Each row has a name. After each piece below comes the name of the row it's from, unless a question asks for something else. Each question is about the rows just above it.

[ -6  -1   7  16   3   9  14   0 -18  11  12  27 -26  22 -15   7  44  -5
 -21  52 -25  -3 -28  24 -17  15  37  24 -15  10  -5]  Y
[ 39 -18  26 -36  35  -2  -3  22   7 -15   6 -16  46  -6   6 -30 -25 -26
  -4  19  -4 -29  29  -4 -29  13   5  47 -11  -9   9]  T
[-31  -2   3  26  13 -27  24  11 -40  32  26  14 -20  -2 -29  41  73  -1
  -9 105 -25   4 -29  18  -9  22  24  16 -51   9  -6]  N
[ 32   1  14   4 -12  63  -1 -16  15 -19  -9  46 -35  60   7 -45   0 -10
 -40 -28 -24 -15 -25  33 -27   4  56  37  40  13  -4]  Q
[ 19  -6  13   6 -11  46  -9 -15   9 -16  -2  39 -26  26   7 -25   5  -4
 -36 -29 -29  -4 -18  22 -29  -3  35  29  47   6  -4]  J
[ 31   1  14   2 -11  62  -1 -16  14 -18  -8  46 -34  59   7 -44   0  -9
 -40 -29 -24 -16 -25  32 -27   4  56  38  40  12  -4]  B
[-18 -30  27  22 -21   4 -29 -19  11 -26  18  25  -8 -56   9  33   5  12
 -27 -32 -44  45  -2  -6 -41 -23 -27  10  72 -32 -10]  S
[-30  -2   2  25  14 -27  24  11 -40  32  26  14 -20  -2 -29  40  73  -1
  -9 104 -25   4 -29  18  -9  22  24  16 -50  10  -6]  E
[ 24  10 -30  11  -9   2  16 -30 -40  14   4 -25  -6  73  22 104  14  24
  -9 -29  40 -27  32  -2  25  -1 -50 -20  -2  26  18]  U
[ 13  -9 -40 -11  21   2 -19   0 -56  35  -1  15   5 -52  -5 -15  42   4
 -33 -15 -32 -36   9   3 -18   2  22  -3  35  50  18]  H
Put [-36 -29 -29 -29 -26 -25 -18 -16 -15 -11  -9  -6  -4  -4  -4  -3  -2   5
   6   6   7   9  13  19  22  26  29  35  39  46  47] back in order: which row is it?  J
Shift each entry of [-6] by +1 times 1:  [-5]
[-50 -40 -30 -29 -29 -27 -25 -20  -9  -9  -6  -2  -2  -1   2   4  10  11
  14  14  16  18  22  24  24  25  26  32  40  73 104] is which row reordered?  E
Move every entry of [ 27 -26  22 -15] by +1 step of 1.  [ 28 -25  23 -14]
Number of entries in [-18 -30  27  22 -21   4 -29 -19  11]:  9
Count the entries of [-6 -1  7 16]:  4
Count the entries of [ 32   1  14   4 -12  63  -1 -16  15 -19  -9  46 -35  60   7 -45   0 -10
 -40 -28 -24 -15 -25  33 -27   4  56  37  40  13  -4]:  31

[ 10   6   5  -1 -13 -18   8 -17   5 -18]  L
[-50 -30 -42 -28  49  86 -41  80 -22  89]  C
[11  7 13 11  8  4 10  5  6  2]  P
[11  1 13 11  8  4 10  5  6  2]  A
[-17  15   2 -15 -16   9 -10   9  12 -17]  M
[11  8 14 11 17 20 10 19  6 19]  D
[ 15   9   2 -10 -16 -16  12 -17   9 -17]  X
Move every entry of [9] by -1 step of 1.  [8]
Which row holds these entries in another order? [ 15 -16 -10 -17 -16  12   9   9   2 -17]  X
Which row holds these entries in another order? [13 11  8  4 10  5  6  2 11  7]  P
Move every entry of [-15 -16   9] by +1 step of 1.  [-14 -15  10]

[ 11  12  12  10   9   5   1  -4  61 -11 -12 -11 -12  -6  -2   4   9  11
  13  12 -23   8   2  -2  -9 -10   4  -9 -11   4  -8  -3  -1  27   7  12
  11  12] = R
[  3  12  13   6   9  -1 -13 -14  88  -6   2   9  16  10   2  -8 -13 -11
  -4   5 -23  11  12   3  -4 -14  13 -17  -7  -1   4  11  19  27  10  -2
  -8 -15] = F
[-12  -9  -5   0   9   6   9  11  -4  13  10   6   3  -3  -7 -10 -12 -11
  -9  -5 -23   0   5   8  12  11  15   8   7   5   3  -2  -5  27 -10 -12
 -11  -9] = W
[-10 -10  -7  -1   9   5   9   9  17   8   2  -5  -8 -10  -7  -2   4   9
  10   7 -23   2  -4  -9 -10  -8   8  -4   3  12   8  10   9  27   4  -3
  -7 -10] = Z
[ -1  -5  -8  -8   9  -1   2   6 -56  11   5  -3  -3  -9  -5   1   5   8
   5  -1 -23  -7  -8 -10  -1   1   6   2   9   6   5  -2   0  27  -7  -6
   3   4] = K
[  8  10   7   1   9  -5  -9  -9  52  -5   2   8  10   8   2  -4  -9  -9
  -5   1 -23   7  10   8   3  -4  11  -9  -9   3  -6   0   6  27  10   9
   4  -3] = V
How many entries does [-12  -9  -5   0   9   6   9  11  -4  13  10   6   3  -3  -7 -10 -12 -11
  -9  -5 -23] have?  21
Move every entry of [ 8 10] by +1 step of 1.  [ 9 11]

[ 42 -22  92  87 -85 -64 -46  78 -25  95 -23 -29  -7 -78 -79 -27 -91  14
 -38   6  22  78 -92 -36 -42  93 -63 -70   7 -51 -17] = Buga
[ 49 -66  74 -73  -2  28  47 -73  29 -66  52 -97 -88  62   4 -24  44  45
   7 -33 -78 -91 -82  29  61   6 -52 -80  74  33  70] = siz
[ 89  33 -80  -2  13 -52 -39 -22 -54  58  33 -48  38  31 -19 -23 -78 -92
 -70  12  80  19 -19  31  14 -45  85 -58 -23  66  84] = dov
[ 93  28 -97 -13  73  95 -92  12  74   4  -4  90 -34  11 -70  31  96   7
  91  27 -79 -51  36 -38 -80 -96 -85   8 -57  50 -89] = Zaz
[  9 -13 -21 -61 -96   7 -68 -62 -24  34  93  44 -74  32  75  39 -92 -89
  76 -72  58 -77  36 -50 -69  78  33  62 -60 -41  -6] = zag
[-92  97 -70  -3  16 -69  95  17 -51  35 -93  -5 -38 -23 -59  85  39 -25
  48  61 -78  11  50  92 -93 -47 -30  28 -64  83  94] = Vaz
[ 74  11  96  31 -34  -4 -85 -57  93 -89   8  90 -80 -79  36 -97   4   7
  12 -13  28 -51 -38  73 -93  95 -70  91  27  50 -96] = kiv
[ 28  21 -25 -23  -5 -75  76 -88 -38 -41 -42 -99 -64  56 -83 -62  76   2
  52 -24  46 -10  36 -50  63 -22  62 -57  88  42 -33] = vituz
[-82 -92  26  58  49 -22 -33 -85  49  40 -78 -90 -14  21 -86 -31  22  45
  84 -19 -83 -29   8 -16 -15 -35 -40  15  65  34   6] = buni
[-91  28  45 -66  49  44 -82 -78  52 -97 -88 -73 -80  33  61  29   6  74
 -73  -2 -33  62  29  74 -25  47 -52   7   4 -66  70] = Makav
[-49 -53  12 -55  89 -76  41 -48  11  18 -59  20   7 -32  20 -23 -46 -98
   1  62 -79  84  86 -40 -19 -27  64 -40  16  93 -24] = tiv
[  7  12 -13  28 -51 -38  73 -93  95 -70  91  27  50 -96  74  11  96  31
 -34  -4 -85 -57  93 -89   8  90 -80 -79  36 -97   4] is which row reordered?  kiv
which: [-49 -53  12 -55  89 -76  41 -48  11  18 -59  20   7 -32  20 -23 -46 -98
   1  62 -79  84  86 -40 -19 -27  64 -40  16  93 -24]  tiv
[-97 -91 -88 -82 -80 -78 -73 -73 -66 -66 -52 -33 -24  -2   4   6   7  28
  29  29  33  44  45  47  49  52  61  62  70  74  74] is which row reordered?  siz
Put [  6 -80  45  47  -2  28 -97 -82  49 -25 -73  29 -78 -52   4  70 -91   7
 -88  61  33  52  62  44 -73  74 -66  74 -33  29 -66] back in order: which row is it?  Makav

[ 101    5   87   41  -86   62  -21  -92 -112    7]  Votuv
[ -95 -103  105  -24  -40   47  -87    1   16  -66]  Paf
[-86  55 -60  39 -85 -25 -24   0 -37  25]  fiveg
[-37 -24   0 -23 -86  55 -60  25 -85 -26]  Zogo
Shift each entry of [16] by -1 times 1:  [15]
Put [ 55 -85 -37 -24  25 -26 -86   0 -23 -60] back in order: which row is it?  Zogo
How many entries does [101   5] have?  2
Shared by Votuv and Zogo:  [-86]
The one value in fiveg and Paf:  [-24]
[   7 -112  -92  -21   62  -86   41   87    5  101] is which row reordered?  Votuv
Put [ 25 -37   0 -24 -25 -85  39 -60  55 -86] back in order: which row is it?  fiveg

[ 29   9  28  32  21  42  82   0 -45   9 -19 -37  23 -25 -45  65 -18  -1
 -94 -41 -59  45] = kinuk
[-93 -37   8 -42 -37 -55 -36   7   6  29  32  20  35  76  72  47  29  -2
  26  -5 -44 -37] = ratem
[ 45  23  -1  28 -18 -41 -45 -94 -19   0 -45 -37 -59 -25   9   9  32  29
  21  42  81  65] = retin
[-45 -36 -59 -25   9   8  32  29  21  41  81  66  44  24  -1  28 -17 -41
 -44 -95 -20   1] = Zuf
[ 20  35  23  26  65  80  51  38   3  14  15 -42 -32 -77 -70  11 -30 -41
 -47 -52   1   7] = Filag
[ 25  23  55  82  57  43  10   6  25 -34 -34 -63 -85   2 -16 -43 -41 -58
  -9   8  14  35] = telis
[  8 -44 -33 -86 -55  11 -35 -37 -52 -46   5   5  24  33  21  30  71  76
  48  35  -1  21] = Zev
[-36 -37  30 -46   6   6  25  33  22  30  70  77  48  35  -1  20   7 -44
 -33 -86 -55  12] = lamed
[  8 -24 -43 -44 -55  -3   6  18  34  24  24  60  82  54  41   6 -37  20
 -39 -33 -70 -78] = vuvi
[ 27  66  80  50  38   3  16  14 -42 -32 -80 -67  12 -30 -40 -48 -49   3
   5  21  35  22] = Zured
[ 27  21  50  84  60  43  15   4  27 -29 -37 -57 -90  -4 -11 -44 -39 -58
 -15   7  12  34] = Tesi
[-45   9  28  81   9 -94 -18 -45  -1  42 -19  21 -37   0 -59 -41  32  65
  23  44  29 -25] = tezal
Which row holds these entries in another order? [ 21  42  81  65  45  23  -1  28 -18 -41 -45 -94 -19   0 -45 -37 -59 -25
   9   9  32  29]  retin
which: [-93 -37   8 -42 -37 -55 -36   7   6  29  32  20  35  76  72  47  29  -2
  26  -5 -44 -37]  ratem
Number of entries in [-36 -37  30 -46   6   6  25  33  22  30  70  77  48  35  -1  20   7 -44
 -33 -86 -55  12]:  22
Count the entries of [ 45  23  -1  28 -18 -41 -45 -94]:  8
Shift each entry of [-46] by +1 times 1:  [-45]
Shared by vuvi and tezal:  [-37]
Which row holds these entries in another order? [-94 -59 -45 -45 -41 -37 -25 -19 -18  -1   0   9   9  21  23  28  29  32
  42  45  65  81]  retin

